(in the rows, 128 means zero)
The rows of T fall into a few groups, which share some directions, and each row is roughly a mix of its group's hidden directions.
T:
[[115 103 116  88 156 150  78 115 122  98]
 [154 126 105 105 107 172 150 138 126  76]
 [ 86 101  89 127 103 139 147 161 138  96]
 [143  98 155 155 127 129 154 182 108 157]
 [ 79 125 127 150 129 119 134 166 134 182]
 [121 126 109 187 129 155  99  99 160 132]
 [132 186  82 140 149 110 117 132 111 151]
 [121  68 157 144 127 126 105 165 125 103]
 [137  91 151 133 127 110 165  83 101 159]
 [131  85 165 111 105 161 158 118 156 107]
 [193 123 144 145 154 113 137  92 115 135]
 [109 126 172 144 118  98 143 163 112 174]
 [131 122 100  77 121 129  91 164 100 150]
 [135 147  97 146 115 127 193 159 132 145]
 [182 110 153 103 110 110 137 112 171 126]
 [143  87 168 127  93 149 153 126 151  95]
 [ 75 127 123 128 160 136 117  85 160 149]
 [105 166  93 111 134 118  90  87 106 116]
 [144 129 129 176 125 119 163  90 149  89]
 [129 175 141 130 105 165 150 178 126 125]
 [152 140 133 176 115 146 146 113 143  73]
 [115 170  95 129 157 149 104 165 135  95]
 [117 152 170 131 116 163 124 171 130 169]
 [142 176 100 134 148  89  92 132 109 149]
 [168 117 138 134 104 118 135 186 102 100]
 [127  97  78 147 151  96 138  86 121 117]
 [ 60 108 115 120 125 126 134 171 112 135]
 [133 159 161 136 137 154 106 145 163 178]
 [158 142 122 114 107 168 144  86 132  83]
 [ 74 126 105 150 121 157 138 165  95 123]
 [147 177 135 139  97 154 162 147 137 162]
 [153 156 126 131  94 168 152  79 127 114]
 [159 124  92 113 122 152 179  99 151 143]
 [ 87 162 129 112 105 158 123 176 124 106]
 [ 84 149 124  97 104 153 175 142 120 145]
 [137  72 148 148 126 160 123 149 155  94]
 [144 106 129 106 140  78  94  83 139 114]
 [136  84 153  98  88 156 141 129 148  97]
 [148 153  78 144 112 131 169 122 108 163]
 [145 110 125 102 154  75 131  99 135 169]
 [145 170 105 156 116 172 134 164 115 108]
 [131 126 108 121 148 146 115 204 128 114]
 [104 144 125  96 123  82 111 156  83 111]
 [146  80  99 141 142  91 154  95 110 119]
 [183 110 143  87 139 122 111 101 156 116]
 [ 65 161 115 111 117 132 129 167 113 129]
 [169 131 115 169 122 121  96 102 142  85]
 [123 168 160 126 113 174 119 173 144 139]
 [133 146 153 178 140 112 180 156 124 136]
 [ 70 139  91 124 133 134 135 174 140 114]
 [117 125 163 173 128 117 169  93 156 115]
 [159 115 132  97 119  78 132  77 125 119]
 [116 173 112 112 161 150 103 166 143 100]
 [112 161 111 123 118 132 173  88 166 151]
 [107 115 110  84 141 116  84 108 138  86]
 [134 127 159 172 127 145 126  73 161 132]
 [148  88 171 120  96 153 152 133 150 102]
 [ 95 137 157  92 121 134 176 135 119 167]
 [110 102 139  82 148 132  73 130 128 103]
 [137  88 147 128 118 135 137  66 107 155]
 [133 142 109 172 134 118 128  88 178 154]
 [138  90  96 143 159  95 122  78 129 123]
 [137 135 168 157 121 132 163  91 169 107]
 [139 134 136 161  88 114 142 147  97 180]
 [123  77 156 115  90 150 144 124 143  90]
 [153 111  86 123 138 184 151 100 139 125]
 [125 155  84 137 171  97 107 124 104 157]
 [112 168 110 122 165 153  99 157 139  92]
 [125  78 177 144 112 113 117 164 139 115]
 [137 161  89 135 116 101 177  96 121 148]
 [132  94  91 130 134  85 147  85 106 112]
 [123 126 154 146  90 170 152 165 105 154]
 [180 119 137 118 135 111 106  75 150 110]
 [142  63 148 125 135 128  92 104 138 104]
 [130 113 150  91 128 117  71 162 107 145]
 [118 173  89 147 139 129 139  76 126 106]
 [ 83 139 110 114 142 161 126  74 151 136]
 [ 90 153 162  90 120 115 162 100 117 147]
 [ 90 178 137 137 155 122 118  85 150 140]
 [127 151 135 154 125 185 133 179 122 114]
 [146  63 147 117 114 124 105  96 135 104]
 [130 125 128  87 157 118 132  72 163 147]
 [ 76 144 151  88 106 148 115 106 155 133]
 [119 105 168 112 129 117  90 157  89 161]
 [157 122 128 102 135  83 113  74 151 126]
 [155  98 107 174 156 124 117 135  99  91]
 [138 160 174 165 119 126 162 109 162 125]
 [184 135 114 151 110 153 123  95 138  92]
 [ 78 143 101 116 148 142 120  83 148 154]
 [119 130 148 175 138 108 131 101 168 171]
 [ 93 138 122 131 157 106 123  87 158 173]
 [ 88 136 129 112 150 150 126  70 144 158]
 [120 127 194 155 116 111 117 153 112 157]
 [137 119 153 129 178 118  89  84 145 113]
 [ 83 142 115 119 155 122 117  74 154 148]
 [140 101 174 116 151 138  71 120 140 117]
 [104 120  98 130 164 128  96  89 166 105]
 [125  76 141 145 117 107 137  75 101 130]
 [146 164  96  98 133 136 159 100 118 172]
 [ 83 142  94 121 156 114 110  93 149 158]
 [135 106 127 173 144 165 118 105 169 157]
 [ 85 139 159 101 122 162 154 129 151 165]
 [142 112 161  81 124 108 138  94 165 151]
 [127 115  77 162 140 131 103 169 140 157]
 [104 130 162 142 143  79 135 127 141 178]
 [154  77 147 129 114 155 142 174 148 139]
 [116 111 152 118 148 131  62 101 154 137]
 [146 155  97 124  90 130 160  92 166 137]
 [133  83 156 118 111 157 150 104 157  90]
 [162  71 134 125 138 105 114  88 148 117]
 [141  96 135 135 101  96 171  83 126 150]
 [140  90 145 125 108  99 160  93 105 166]
 [128  67 161 136 117 137 103 160 142 106]
 [170 123 148 130 102 116 125 164  92  87]
 [173 172 161  96 136  98 129 113 128 128]
 [126 186  91 144 142 101 122 137 110 160]
 [143 105 182 105 137 129  82 121 155 140]
 [162  87 101 142 148  97 106 145  91 117]
 [144 151 112 185 107 133 172 130 118 152]
 [145 156 132 178 127 148 173 111 151 104]
 [198 143 166 120 133 129 122 109 144 119]
 [ 79 146 133  93 104 161 163 135 108 134]
 [116 168  95 174 115 146 135 160 102 115]
 [ 71 149 126 110 115 143 129 182 121 122]
 [ 96 125 112  83 132 127 127 174  87 144]
 [135  76 149 126 132 125  85  89 154 141]
 [141 102 173 124 128  87 159 113 150 162]
 [136  87 101 156 156  81 123 107 106 115]
 [154 138  77 105 119 175 142 108 150 138]
 [167 117 122 122 111 124 122 175 100  79]
 [173 130  96 135 107 116 129 169 120  83]
 [134 168 116 114  96 108 148  78 141 158]
 [155  97 141 163 138 172 139 121 164 156]
 [120 193 115 147 125 139 148 134 119 172]
 [139  72 150 124 148 129  83 109 156 117]
 [181 145  94 136 123  94 103 114 122  96]
 [136  91 111  93 132 139 112 176  94 152]
 [160 174 132 176 126 128 147 110 149 100]
 [151 150 151 152 131 148 173 149 121 177]
 [138 133  86  82 137 146 138 102 168 104]]
Which row in each list fits none of the groups? There is exactly one, and every other row fits one group, some only roughly.
  q350: [108 125 116 129 168 143 117  76 175 126]
  q440: [128 179 152 169 124 119 163 146 129 159]
  q108: [147 138  94 150  99 161 136 160 104  87]
  q700: [135  93 161 115 130 124  72  89 139 124]
  q523: [157 133 106 110 115  90 159  86 108  96]
  q973: [187 114 141 142 128 102 100 103 162 126]
  q962: [150  78 152  93 129  81 141 125 132 116]
  q977: [117 151 132 113 129 142  71 180 131 109]
  q394: [ 77 136 107 115 126 129 141 182 111 101]
  q884: [110 151  76 121 116 165 124  88 137 104]

q973
  q62: [124 136 128 132 145 169 103 191 150 115]
  q204: [167 111 100 126 118  89 141  73 130 124]
  q127: [143 123  97 166 128 168 128 165  99  99]
  q950: [160 114 110 165 126 118 107 143 154  73]
  q609: [166  64 113 141 141 103 132 139 108 117]
  q607: [129 123 122  88 153  84 104 156  89 145]
  q778: [ 96 136 107 140 161 122 116 150 125  66]
  q952: [112 175 133  89 105 155 138 145 141 167]
  q128: [121 110 132 143 120  80 155  80  98 150]
  q378: [131 169  72 134 123 109 153 103 107 108]
  q15: [135  95 109  85 115 130 136 164  81 109]
  q554: [ 97 143 134 132 141  68 119 145 126 173]
  q136: [130 172  87 151 108 150 167 144 150 138]

q15
  q485: [174 148 120 148 108 130 188 144 124 141]
  q718: [156  83 125 150 173  92 119 126 101 135]
  q639: [ 92 157 123  93 118 114 152 183 140 130]
  q857: [142 169 142 160 112 132 155 145 113 180]
  q278: [ 89 101 117 141 148 130 147  75 133 162]
  q918: [152 130  89 144 119 178 138  89 155 127]
  q16: [105 134  76  92 136 114 112 163 120  97]
  q103: [133 161  79 127 141 179 120 154 141 114]
  q860: [103 148 102 156 146 101  99  79 152 135]
  q358: [109 127 161 110 119  91 149  88 160 161]
  q760: [115 124 118  60 141 123 113 113 136 170]

q278
